[[ -3.8   7.7  33.5  11.8  43.4  -7.0 -10.0  -4.9   2.5   6.9  16.6]
 [ 73.0 -35.5   6.1  -6.2  52.3 -24.3   1.5   9.2  34.4  -4.1 -24.2]
 [ 12.9  40.5 -13.4  -0.8 -32.6  20.4  -2.0   3.5  39.9   6.2  -6.9]
 [ 25.1  -3.8  -1.3  -5.8  10.3 -20.8   9.3  -3.9 -32.6 -21.1 -27.2]]
->
[[ 73.0 -35.5   6.1  -6.2  52.3 -24.3   1.5   9.2  34.4  -4.1 -24.2]
 [ 25.1  -3.8  -1.3  -5.8  10.3 -20.8   9.3  -3.9 -32.6 -21.1 -27.2]]

[[-37.8 -30.1 -46.0 -64.4 -54.4  38.4 -14.2  28.5]
 [ -0.8  32.0 -21.6 -21.4 -14.7  42.3  10.4   8.1]
 [ -5.9 -13.6  24.6  37.3  27.2 -51.1   8.8 -40.6]
 [ 17.2  36.9   6.9  23.8  17.3   7.2   7.9 -20.8]
 [-37.8 -48.2 -19.7 -30.4 -28.9 -10.2 -11.4   1.4]
 [-38.6 -42.1 -41.1 -57.0 -51.9  25.3 -22.4  22.5]
 [ 15.0  37.4   0.8  15.0  10.6  16.1   7.1 -14.6]
 [ -6.6 -33.0   9.5  23.2   4.9 -36.6 -26.4 -28.7]
 [ 10.2  37.8  -7.3   2.1   2.0  26.8   9.4  -6.3]
 [ -8.9   9.6 -37.0 -40.6 -37.2  52.9 -14.4  20.9]
 [-38.9 -49.4 -27.0 -39.4 -37.5   0.2 -17.3   8.3]
 [-22.4 -18.3 -45.2 -54.6 -52.4  48.3 -28.9  27.1]]
->
[[ -0.8  32.0 -21.6 -21.4 -14.7  42.3  10.4   8.1]
 [ 17.2  36.9   6.9  23.8  17.3   7.2   7.9 -20.8]
 [-38.6 -42.1 -41.1 -57.0 -51.9  25.3 -22.4  22.5]
 [ -6.6 -33.0   9.5  23.2   4.9 -36.6 -26.4 -28.7]
 [ -8.9   9.6 -37.0 -40.6 -37.2  52.9 -14.4  20.9]
 [-22.4 -18.3 -45.2 -54.6 -52.4  48.3 -28.9  27.1]]

[[ -6.6   0.1 -11.8   4.8   7.7 -37.6 -13.7   9.8]
 [ -2.7  -4.1 -25.6   5.0   8.9 -43.2 -13.7  11.6]
 [-10.6  -4.3 -22.4   4.3   8.6  -9.7 -12.7  22.8]
 [ -3.4   0.2 -12.0   7.9   9.1 -12.9 -14.8  16.1]
 [ -2.8   0.6  -7.5   4.7  10.4 -11.9 -12.6  24.2]
 [ -1.3  -2.5 -13.9   4.1   7.7   2.1  -9.0  12.4]
 [ -2.5   1.3 -14.5   3.4   9.5 -71.3 -14.2  19.8]]
->
[[ -2.7  -4.1 -25.6   5.0   8.9 -43.2 -13.7  11.6]
 [ -3.4   0.2 -12.0   7.9   9.1 -12.9 -14.8  16.1]
 [ -1.3  -2.5 -13.9   4.1   7.7   2.1  -9.0  12.4]]

[[ 22.7 -76.5  48.2 -32.5]
 [ -0.5 -24.3  -2.0  -8.2]
 [ 37.5 -75.7  48.8 -44.2]
 [  4.3 -29.5  15.4  -6.6]
 [-26.7  29.2 -24.7 -21.6]
 [ -4.5 -16.0  -1.5   4.8]
 [ 14.7 -24.2  15.6  -8.1]
 [ 10.6 -30.6   3.7   5.7]
 [ -4.2 -31.5  14.9  -5.2]]
->
[[ -0.5 -24.3  -2.0  -8.2]
 [  4.3 -29.5  15.4  -6.6]
 [ -4.5 -16.0  -1.5   4.8]
 [ 10.6 -30.6   3.7   5.7]]

[[ 58.4 -63.2  -7.2]
 [-67.4 -27.4   0.4]]
->
[[-67.4 -27.4   0.4]]

[[  8.7   3.2  44.0  13.0]
 [ 44.8  45.6 -22.1 -55.6]
 [-59.1  58.7 -42.3  55.5]
 [ 24.7 -54.0  49.6  -1.7]
 [-28.6 -46.8 -12.8  38.2]
 [-32.8 -17.0  51.6   9.1]
 [-51.7 -44.9 -35.9  25.6]
 [-18.4  22.3 -49.5 -29.3]
 [-29.7  23.2  25.5   4.7]
 [-24.0 -54.8   3.9  40.7]
 [-62.6  55.5   8.6  50.5]]
->
[[ 44.8  45.6 -22.1 -55.6]
 [ 24.7 -54.0  49.6  -1.7]
 [-32.8 -17.0  51.6   9.1]
 [-18.4  22.3 -49.5 -29.3]
 [-24.0 -54.8   3.9  40.7]]

[[ 20.8 -11.0]
 [ 30.2 -50.4]
 [ 29.3  13.7]
 [ 63.1  40.3]
 [-22.5   7.1]
 [ 13.2  18.1]]
->
[[ 30.2 -50.4]
 [ 63.1  40.3]
 [ 13.2  18.1]]

[[ -1.4   8.4   4.4  -1.3  -4.0   8.4   3.9   5.1]
 [ 38.7 -26.5 -13.5  -1.5  -2.2 -18.4   4.1  -4.6]
 [-20.6   9.0 -17.5 -11.6  22.2 -76.6  23.1  44.9]
 [  6.3   1.1  -6.1   2.6  -4.5   5.6   8.3   7.3]]
->
[[ 38.7 -26.5 -13.5  -1.5  -2.2 -18.4   4.1  -4.6]
 [  6.3   1.1  -6.1   2.6  -4.5   5.6   8.3   7.3]]

[[-45.4 -43.2  -3.0]
 [ -7.4 -42.4  -3.7]
 [-38.2 -58.5   1.5]
 [ 29.0 -42.8  -0.1]
 [ 35.6 -68.9  -3.2]]
->
[[ -7.4 -42.4  -3.7]
 [ 29.0 -42.8  -0.1]]
